Each path is a new rotation, seen through one point. The rows after it are directions, each followed by how far the rotation turns it, in degrees a step (0 if it stays put).
Each turn is a multiple of 5 degrees from 10 to 175, or 0.
Each row of a path follows its step; steps can be skipped.
Path 1:
step 2: -.19 .08 .07 -.13 .01 .00 -.06 .08 .04 .03 .11 -.12 .21 .06 .06 .20 .03
 .06 .05 .11 .01 .21 .25 .07 -.06 .01 .03 -.01 .16 -.20 .07 -.10 .14 .18
 -.17 .22 .12 -.12 -.12 .09 .01 .11 -.15 .11 .01 .06 -.06 -.10 .07 -.20
 -.08 .16 -.08 -.04 -.29 .29 .06 -.07 .09 .11 -.08
step 4: -.12 -.01 .00 .15 -.07 .04 -.12 .00 .02 .34 -.05 .14 .08 .00 .01 .01
 -.09 .15 .18 .09 .02 .08 -.05 -.06 -.03 -.04 -.12 -.14 .01 .19 -.15 .12
 .17 .10 -.11 .11 -.08 .13 -.06 -.12 -.04 -.13 -.22 .09 -.13 .20 -.14
 .15 .07 -.14 .05 .14 -.16 .15 -.25 .03 -.03 -.19 .13 -.17 -.05
step 7: -.08 .06 .22 .34 .03 -.10 .03 -.07 -.20 -.22 -.01 .07 .10 .03 .10 .05
 .20 -.08 .00 .12 -.07 .04 .05 .08 -.25 .08 -.13 -.02 .09 .06 .06 -.10
 -.04 .02 -.12 .12 .04 .07 -.07 -.02 .00 -.40 .04 .10 -.26 .08 .11 .18
 -.14 -.09 .04 .00 -.10 .10 .14 -.15 .08 -.01 -.06 -.01 .09
step 8: -.06 -.02 .12 .04 -.03 -.15 .10 .01 .09 .14 .02 -.17 .06 .13 -.15 -.03
 .04 -.05 -.06 -.10 .13 .10 .05 .07 .28 .31 -.15 .22 .02 .18 -.04 -.33
 -.14 .21 -.19 -.02 .13 -.18 -.05 -.05 .03 -.08 -.05 .08 .01 -.07 .12
 .00 .02 .12 .07 .01 -.09 -.01 -.12 .17 -.22 -.13 -.12 .01 -.07
step 10: -.13 -.09 .10 -.06 .02 .04 -.03 .00 -.15 -.04 -.02 .19 -.15 -.26 -.14
 -.05 .00 -.05 .12 -.06 .07 .19 -.12 -.05 -.20 .05 -.04 .04 .05 .23 .09
 -.12 -.22 .24 -.06 .08 .11 -.14 -.03 -.13 -.02 .09 -.12 .06 -.14 -.01
 .03 .09 -.01 -.11 .36 .11 .15 .02 -.13 .17 .03 -.10 -.04 .05 -.19
step 13: -.21 .04 .09 .19 -.11 -.09 .18 .10 -.18 -.23 -.03 -.10 -.12 -.18 -.26
 .05 .05 -.08 .08 .06 .02 -.01 -.07 .14 -.01 .05 .19 .01 -.09 -.24 .21
 -.06 -.09 .11 .14 .00 .13 -.04 -.09 .07 .14 .06 .16 -.02 .02 .08 -.18
 .15 -.26 -.14 .07 -.21 .04 -.09 -.04 -.02 -.06 .05 .10 .02 .20
step 18: .21 -.08 -.03 -.22 -.09 -.05 .03 .08 .12 -.12 .05 .23 .09 .11 -.10 .13
 .07 .06 .25 .09 -.17 -.02 -.16 .14 -.11 -.05 -.12 .00 .15 -.02 .17 -.09
 .28 .15 -.11 .12 .16 .07 .00 .03 .02 .03 -.01 -.13 .06 -.11 .21 -.02
 -.15 -.08 -.02 -.01 .11 .07 -.05 .20 -.06 .21 .01 .24 -.14
step 21: .26 .06 -.12 -.10 -.10 .02 -.02 .01 .07 -.40 .00 -.08 .03 -.03 -.26 .11
 -.12 -.14 .03 .18 .15 .09 .14 .13 .11 .25 .16 .17 -.10 .13 .20 .05 .17
 .10 .04 .09 .12 .04 -.08 .14 -.01 -.09 -.13 -.10 .07 .04 -.06 -.04 .20
 .06 .02 -.05 -.08 -.06 -.01 .06 .01 -.16 -.17 -.05 -.06
Speeds:
-.03 .00 .05 -.01 .02 .06 -.04 -.01 -.04 .01 .03 -.01 -.03 -.02 .03 .02
 .02 .06 .02 .04 .00 -.04 .04 .01 -.04 -.01 -.06 .02 .03 .03 -.05 .02
 .02 -.04 .01 -.02 .00 -.02 -.06 .05 .04 .00 -.01 .05 -.04 .03 -.02 -.05
 .07 -.02 .02 -.02 .02 .04 .05 .02 -.02 .00 .02 .03 .05 : 140
-.04 .01 .03 -.02 -.06 -.01 -.01 -.01 -.03 -.05 .02 -.03 .02 -.02 -.04
 .04 .01 .05 -.02 -.02 .01 .07 -.03 -.04 -.02 .00 .02 .02 -.04 -.04 -.02
 .04 .06 .01 .03 -.02 .00 -.03 -.04 -.01 .01 .07 .03 .03 .06 .01 .04 .00
 .03 .01 .00 .02 .03 -.06 -.02 .01 .02 -.01 -.02 -.09 .04 : 95
-.02 .03 .02 .07 .06 .05 -.01 .00 .02 .01 -.04 .03 .01 -.01 -.01 .02
 -.04 -.02 .06 .02 .03 .03 -.08 -.02 .02 .02 .09 -.03 -.03 .00 .06 .03
 .05 -.04 -.02 -.01 -.03 -.02 -.04 .03 .00 -.03 .01 .01 .01 .02 -.04
 -.01 .01 .07 .00 .02 -.03 -.01 .02 .01 -.06 .01 -.01 .03 .03 : 45
.11 .00 .01 .01 -.01 .03 .00 .07 .01 -.06 .02 .03 -.01 -.05 -.03 -.07
 -.03 .05 -.03 .00 .06 .00 -.03 .02 .01 .01 -.05 -.02 .00 .01 .02 -.05
 .03 .01 .06 .00 .00 .00 -.01 .06 -.04 .01 .07 .01 .02 .02 -.01 .02 -.05
 -.01 .01 .00 .03 .04 .00 .03 -.02 .00 -.01 .00 .01 : 10
-.01 -.02 .03 .00 -.01 .00 .04 .02 -.02 .02 .02 .07 .01 .05 -.03 .04
 -.02 .00 -.05 .06 .08 .01 -.01 -.02 -.05 -.08 -.01 -.01 -.05 .06 -.01
 -.05 .01 -.01 -.01 -.05 -.04 .00 .05 -.01 .01 .05 -.06 -.04 .01 .02
 -.01 -.03 -.03 .00 .01 -.03 -.03 -.02 .00 .02 .03 .01 .00 .02 .01 : 55
.03 .05 .01 -.03 -.02 -.01 .05 -.03 .01 .01 -.02 -.01 .07 -.01 .02 .00
 -.07 .03 .02 .05 -.05 -.02 -.04 -.04 .02 .01 -.04 -.04 -.01 -.03 .01
 .01 .03 .02 -.01 -.03 .02 -.02 -.03 .04 -.02 -.02 -.02 -.02 .00 -.01
 .00 -.04 .00 -.11 -.06 .00 -.02 -.01 -.02 -.01 .01 .02 .09 -.01 -.02 : 25
